X =
-10.0	-22.6	3.0	24.1	-5.5
10.4	-19.2	29.8	39.5	25.8
5.4	26.5	-18.3	31.1	-19.6
-35.9	-5.3	-9.0	19.1	-36.6
67.9	9.8	22.9	7.7	25.0
-13.5	10.1	-9.4	-0.7	15.1
-13.2	-8.4	10.6	29.2	-4.9
X[0][0]: -10.0
X[:, 0]: [-10.0, 10.4, 5.4, -35.9, 67.9, -13.5, -13.2]
X[3][3]: 19.1
X[3][1]: -5.3
X[2]: [5.4, 26.5, -18.3, 31.1, -19.6]
X[1][4]: 25.8
X[3][4]: -36.6
X[1][0]: 10.4
X[4][2]: 22.9
X[1]: [10.4, -19.2, 29.8, 39.5, 25.8]
X[4][0]: 67.9
X[:, 1]: [-22.6, -19.2, 26.5, -5.3, 9.8, 10.1, -8.4]
X[4]: [67.9, 9.8, 22.9, 7.7, 25.0]
X[5]: [-13.5, 10.1, -9.4, -0.7, 15.1]
X[2][1]: 26.5
X[6][2]: 10.6
X[2][4]: -19.6
X[:, 2]: [3.0, 29.8, -18.3, -9.0, 22.9, -9.4, 10.6]

m =
34	38	29	53	54	34	36	40	30	34	34	34	27
34	33	42	53	29	21	18	48	33	33	34	34	34
25	38	26	23	34	39	44	22	34	34	38	35	47
28	28	28	34	37	36	34	28	34	35	37	30	42
31	36	34	34	32	36	34	28	29	35	34	37	40
34	26	30	32	18	29	32	38	34	33	49	34	33
34	39	36	31	22	30	30	37	40	33	34	42	31
31	20	25	27	44	43	37	24	31	35	34	34	34
34	23	32	28	36	41	34	31	34	32	31	31	30
30	20	38	59	26	16	41	50	44	33	38	24	34
37	43	34	22	31	48	34	29	43	34	32	34	33
32	15	34	40	34	32	36	36	33	34	36	25	35
31	25	34	43	34	30	37	34	37	34	35	35	34
27	21	30	34	30	25	34	38	24	34	39	26	39
34	31	39	37	31	34	26	34	87	31	31	33	25
30	27	34	73	26	34	39	34	29	34	37	31	35
m[0][0]: 34
m[7]: [31, 20, 25, 27, 44, 43, 37, 24, 31, 35, 34, 34, 34]
m[:, 1]: [38, 33, 38, 28, 36, 26, 39, 20, 23, 20, 43, 15, 25, 21, 31, 27]
m[0][1]: 38
m[:, 3]: [53, 53, 23, 34, 34, 32, 31, 27, 28, 59, 22, 40, 43, 34, 37, 73]
m[6][10]: 34
m[6][6]: 30
m[:, 5]: [34, 21, 39, 36, 36, 29, 30, 43, 41, 16, 48, 32, 30, 25, 34, 34]
m[5]: [34, 26, 30, 32, 18, 29, 32, 38, 34, 33, 49, 34, 33]
m[5][7]: 38
m[1][11]: 34
m[:, 10]: [34, 34, 38, 37, 34, 49, 34, 34, 31, 38, 32, 36, 35, 39, 31, 37]
m[9][2]: 38
m[:, 8]: [30, 33, 34, 34, 29, 34, 40, 31, 34, 44, 43, 33, 37, 24, 87, 29]
m[9]: [30, 20, 38, 59, 26, 16, 41, 50, 44, 33, 38, 24, 34]
m[4][9]: 35
m[1][12]: 34
m[6][9]: 33
m[6]: [34, 39, 36, 31, 22, 30, 30, 37, 40, 33, 34, 42, 31]
m[11][9]: 34
m[1][4]: 29
m[8][11]: 31
m[:, 6]: [36, 18, 44, 34, 34, 32, 30, 37, 34, 41, 34, 36, 37, 34, 26, 39]
m[9][6]: 41
m[0][2]: 29
m[10][4]: 31
m[14]: [34, 31, 39, 37, 31, 34, 26, 34, 87, 31, 31, 33, 25]
m[6][7]: 37
m[11][6]: 36
m[13][11]: 26
m[0][5]: 34
m[3]: [28, 28, 28, 34, 37, 36, 34, 28, 34, 35, 37, 30, 42]
m[:, 12]: [27, 34, 47, 42, 40, 33, 31, 34, 30, 34, 33, 35, 34, 39, 25, 35]
m[2]: [25, 38, 26, 23, 34, 39, 44, 22, 34, 34, 38, 35, 47]
m[:, 2]: [29, 42, 26, 28, 34, 30, 36, 25, 32, 38, 34, 34, 34, 30, 39, 34]
m[6][5]: 30
m[4][0]: 31
m[3][9]: 35

a = 8  4  4  7  2  1  4  2  1  3
a[0] -> 8
a[6] -> 4
a[4] -> 2

data =
array([[-53.4,   6.2, -10.8,  19.2,  -5.5],
       [-22.0,  19.2, -26.2, -63.6, -15.4],
       [  3.4,  17.1, -32.4,   9.6,  -2.3],
       [-11.0, -31.9, -17.0,   6.2,  19.2],
       [  2.2,  24.7,  21.5, -25.4, -33.9],
       [ -3.8,  -8.4,  21.2,  -7.7, -21.0],
       [-30.5,  -3.3, -16.2,  -8.6,  46.9],
       [-11.9,  -0.7,  36.3,  15.6,  13.5],
       [ 47.9, -25.2,  11.7,  10.1,   2.9],
       [-15.5,  -3.4,  13.5, -13.5, -13.8],
       [-22.5,  61.0,   7.6, -13.0,  -0.9],
       [ 38.7,  18.4,  -1.5,  24.4,  -5.9],
       [-12.2,  30.9,  43.8,  37.5,  -0.4]])
Rows and columns are counted from 0.
(0, 0)	-53.4
(11, 2)	-1.5
(10, 4)	-0.9
(11, 1)	18.4
(5, 1)	-8.4
(6, 1)	-3.3
(3, 0)	-11.0
(9, 4)	-13.8
(7, 4)	13.5
(10, 0)	-22.5
(8, 1)	-25.2
(7, 1)	-0.7
(0, 4)	-5.5
(4, 1)	24.7
(4, 3)	-25.4
(2, 3)	9.6
(12, 4)	-0.4
(7, 0)	-11.9
(5, 0)	-3.8
(6, 4)	46.9
(9, 2)	13.5
(9, 1)	-3.4
(5, 4)	-21.0
(10, 3)	-13.0
(6, 0)	-30.5
(9, 0)	-15.5
(3, 4)	19.2
(6, 3)	-8.6
(0, 2)	-10.8
(7, 2)	36.3
(4, 2)	21.5
(11, 0)	38.7
